One turning vector, and how many ticks it has turned
The counts run from 0 to 1103.
[131 156 126 105 187  76  94 124 127 138 167 130 103 139  61 127 129 137
 147 131 156 148 126 169 160 147 118 180  93 137 140 135 137 131 166  90
 107  90 133 156 159 107 145 105 122 116 134 158 153 122  81 131 101 122
 172 131 135 149 148  87 109 129 136 194  96 114 138 104 130 122 139 112]
53
[107 148 148 133 172  80 106 139 113 126 156 130 132 134  48 127 125 138
 127 117 161 132 122 167 147 155 102 170  71 126 141 111 102 130 183 105
 115  76 127 144 155 108 142 109 131 117 140 159 151 124  91 117 112 117
 142 126 135 136 138  71  95 132 131 196  79 141 157 129 145 130 135 136]
988
[112 150 113 115 178  87  92 124 141 144 148 126 115 137  56 127 134 148
 136 146 154 140 125 168 177 157 124 158 100 145 139 165 138 118 162  71
  98 110 135 153 145 107 173  95 121 102 152 159 157 125  91 126  86 110
 166 109 155 155 144  95 103 125 119 171 103 117 132  94 123 121 132 125]
61
[ 98 152 130 130 160  89  88 148 148 137 130 116 146 129  66 127 138 129
 140 151 161 120 129 178 152 158  99 148  94 134 115 168 105 133 167  96
  88 133 125 150 118 115 139 104 140  87 165 173 143  94 117 111  77 100
 141 117 111 125 126  74  90 137 119 141  72 160 158 120 147 138 144 147]
483
[145 159 122  98 177  75  89 150 145 144 190 127 103 130  70 122 117 129
 157 124 155 148 120 167 137 135 123 182  89 122 116 160 113 141 150 114
 103 109 135 144 147 106 137 101 117  95 129 164 138 110 100 120  95 136
 180 116 104 134 151  75  97 136 130 168  90 124 153 138 117 127 140 104]
568
[107 158 120 120 170 100  94 148 157 145 135 131 138 120  87 121 137 118
 136 154 171 119 134 178 156 171 108 143  77 140 107 164 108 128 166 106
  85 129 128 175 128 112 140  94 139  86 158 174 146  89 113 116  70  88
 134 110 119 120 138  83 101 137 114 140  90 139 161 119 150 127 134 143]
161
[120 163 104 107 181  99  91 133 158 159 148 137 110 126  84 118 136 137
 137 151 165 139 127 172 170 162 127 153  92 142 116 179 132 123 156  91
  84 126 134 167 134 106 164  85 125  92 149 166 150 109  99 126  72 105
 159  97 139 142 156  91 110 125 110 150 110 112 145 108 130 117 128 124]
388
[113 140 109 116 173  69  72 137 149 145 173 114 121 137  67 121 112 147
 159 146 156 138 125 170 155 123 113 171 112 133 127 181 118 135 151  85
  96 116 146 128 141 106 148 113 117  90 145 167 142 111 113 113  95 124
 169 117 127 149 137  85  96 144 103 172  79 140 136 118 121 125 147 112]
417
[105 137 117 127 181  91 103 152 145 140 152 120 140 131  63 100 124 158
 130 120 142 134 111 174 135 130  96 176  76 119 133 172 103 148 157 126
  93 106 135 119 120 107 132 107 133 109 146 167 126 113 103 118  87 136
 147  90 114 137 139  56  98 138 128 175  80 166 149 141 146 143 128 127]
106
[110 141 152 119 173  77 107 155 125 114 158 118 145 130  41 131 128 120
 140 131 145 125 132 159 145 165 102 168  73 133 138 122 110 132 179 103
 117  94 125 148 153 115 135 117 132 104 152 159 149 109  91 114 107 112
 152 140 116 125 129  73  84 146 157 178  83 142 151 120 142 134 136 134]
667
[ 97 159 133 130 174  90  95 122 127 134 119 126 130 133  63 130 146 134
 131 149 166 127 130 180 169 167  99 151  91 144 132 131 125 123 181  84
  96 107 120 165 137 112 146 102 142 113 157 168 158 111  95 124  85  94
 138 130 141 139 132  83 107 125 124 171  81 141 148 101 156 130 143 147]
999
[148 163 113 111 170  84  91 130 141 132 169 133  96 138  69 128 122 127
 149 128 165 140 111 198 151 153 126 162  85 138 126 136 115 116 143 102
  96 101 135 171 153 104 139  94 126 109 135 171 155 123  97 130  88 114
 170 100 138 141 133  98 110 119  99 181  81 135 140 110 115 129 143 116]
929
[ 85 131 121 140 170  79  80 143 142 140 159 116 145 127  58 120 110 144
 140 149 160 121 130 156 159 135  92 159  97 136 129 164 102 127 172  86
 102 103 142 124 145 104 149 120 123  93 153 167 147 112 118 105 106 110
 141 118 138 142 133  77  91 147  94 174  76 154 143 127 139 122 142 133]
971
[114 145 123 107 195 102 121 158 148 144 166 143 127 115  62 114 128 127
 120 130 147 133 132 143 157 172 115 165  55 139 130 149 123 126 176 114
 104  95 133 159 155 104 158  96 123 104 142 155 149 113  80 124  95 112
 150 101 137 132 163  76  96 138 147 170 127 106 149 125 140 115 109 125]
366
[ 94 138 112 110 202  97 102 154 159 155 162 132 133 111  73 109 122 130
 130 156 148 129 142 134 166 155  98 166  82 146 122 175 131 131 180 100
  97 109 139 146 148 103 153 112 125  96 148 160 146 101  93 119  93 109
 147 115 132 137 160  76  99 150 133 162 120 115 140 123 150 109 122 123]
197
[106 153 144 126 183  84 108 137 121 123 139 124 131 132  48 127 138 128
 132 131 151 132 126 169 152 159  88 170  80 135 137 116 120 134 185 105
 107  91 118 152 146 113 127 114 141 123 147 163 153 114  85 126 100 114
 147 134 119 130 131  68 100 133 150 184  79 149 149 119 157 136 144 137]
829
[100 141 131 124 158  90  91 160 152 139 148 123 157 126  79 120 128 129
 136 147 167 114 136 170 148 165 117 146  71 132 115 171  93 133 164 103
  94 126 134 157 129 114 150  98 129  72 161 170 136  91 121 101  81  93
 130 113 119 121 136  79  84 148 118 142  85 143 166 124 140 129 127 143]
325
[113 150 125 136 162  94  96 134 130 148 143 137 130 139  81 109 128 162
 119 111 175 134 107 194 141 148 120 160  67 116 130 150  86 134 159 117
  92  96 135 143 125 105 151  84 130 105 141 167 134 123 109 116  86 117
 131  87 139 139 146  72 106 121  98 177  77 149 167 136 139 136 126 138]
624
[112 136 121 102 171  85  89 159 158 147 163 124 148 129  85 114 128 136
 147 148 156 125 138 165 149 158 131 160  78 132 120 190 113 144 154  98
  94 133 141 154 130 113 157  97 121  68 156 164 129  89 111 106  78 104
 149 120 115 130 148  82  88 155 139 146 102 120 157 113 133 127 119 124]
876
[100 139 140 123 168  80  95 133 126 123 139 121 148 137  59 132 134 131
 137 148 162 119 138 175 162 170 112 153  81 143 142 131 119 125 175  81
 107 100 129 165 149 115 151 109 133  99 159 163 152 108  97 115  95  90
 137 140 143 136 126  90  95 143 134 179  84 135 145  91 145 128 134 142]
837
[120 148 109 111 173  87  85 127 145 156 157 135 118 137  87 115 128 155
 135 141 172 139 126 179 165 154 139 159  86 137 131 172 122 126 152  84
  93 110 144 160 141 103 173  85 117  89 143 162 144 117 102 120  82 106
 152 104 154 152 155  96 108 131 103 172 104 109 146 102 126 117 122 122]
227
[121 135 133 100 186  86 114 169 145 132 174 123 142 127  54 114 126 133
 136 122 132 134 129 148 139 158 120 178  66 125 134 164 117 146 165 115
 110 107 134 138 142 112 149 105 122  93 148 154 131 106  86 115  96 129
 164 115 107 129 151  65  82 149 172 166 109 122 151 128 133 130 114 118]
1049
[105 157 143 125 164 100 109 148 130 145 130 137 144 130  69 120 147 146
 113 120 166 132 125 168 151 177 126 153  61 121 127 151 101 137 178 109
  99 110 123 154 124 112 169  81 131  92 153 159 137 112  99 113  82 106
 132 104 130 130 155  68  91 124 143 152 101 123 176 127 146 132 116 148]
1013
[ 98 147 131 121 174 101 105 169 156 146 146 128 151 115  75 112 132 127
 127 137 156 121 130 157 143 164 102 155  65 127 110 174  98 139 173 121
  91 123 128 148 123 110 143  98 134  84 156 167 134  91 110 108  81 107
 134 103 106 117 148  63  88 145 134 140  96 142 169 142 151 130 123 140]
330
[118 154 104 128 169  88  82 119 144 147 147 132 112 136  82 118 125 148
 139 140 174 133 115 198 161 145 117 153  94 140 128 156 113 118 149  91
  86 109 139 160 137 103 148  93 129 104 144 174 151 120 110 124  81 106
 147  96 151 150 136  94 116 122  78 176  77 145 141 109 130 127 142 129]
775
[132 164 113 103 187  98 102 154 158 161 170 138 108 119  81 108 129 138
 136 124 155 149 118 160 144 146 120 175  76 122 109 180 115 142 156 125
  90 118 133 145 128 103 145  88 123  95 134 163 133 107  98 124  79 132
 166  90 108 130 167  67 103 128 131 150 109 119 160 146 131 125 126 111]
561
[114 146 115 127 189  95 114 146 141 140 166 132 114 125  42 114 117 148
 120 116 141 143 108 155 153 143 102 172  76 132 140 150 116 122 166 111
 104  86 136 126 148 100 153 103 122 122 138 157 150 137  86 128 102 137
 163  78 143 147 150  70  97 123 122 185 103 138 135 136 126 126 124 120]
595
[107 156 149 134 167  81 104 137 116 122 145 125 130 134  37 140 132 128
 129 127 158 130 124 166 157 166 104 160  82 134 139 112 110 119 184  90
 114  88 121 150 153 111 149 107 132 114 149 160 161 124  92 118 107 108
 149 128 136 135 131  79  91 126 133 180  79 139 151 117 138 130 142 142]
992
[107 148 146 120 178  90 114 170 140 127 156 123 145 119  47 123 128 119
 132 125 141 127 128 148 137 163  94 169  67 125 123 143 104 140 180 121
 108 106 123 140 139 113 133 111 134  99 150 161 142 101  94 113  99 119
 150 120  99 117 140  58  81 144 160 158  92 144 161 143 146 134 130 134]
500
[118 174 141 134 154  85  95 141 130 131 137 121 119 135  48 138 137 131
 137 121 162 138 111 184 145 153 103 159  95 120 117 141  99 129 167 106
  97 116 117 142 124 114 138  96 138 105 150 170 149 117 109 119  88 122
 159 108 106 126 130  67  91 114 121 151  63 161 164 140 131 145 155 141]
635
[122 161 105 126 173  90  85 118 145 143 144 130 105 136  75 121 127 141
 139 143 169 135 114 197 165 146 111 155  97 142 126 151 118 116 151  91
  86 109 135 162 139 104 145  95 131 111 145 174 156 121 105 129  81 108
 154  95 148 148 134  95 117 118  82 176  77 146 135 107 130 128 146 129]
773
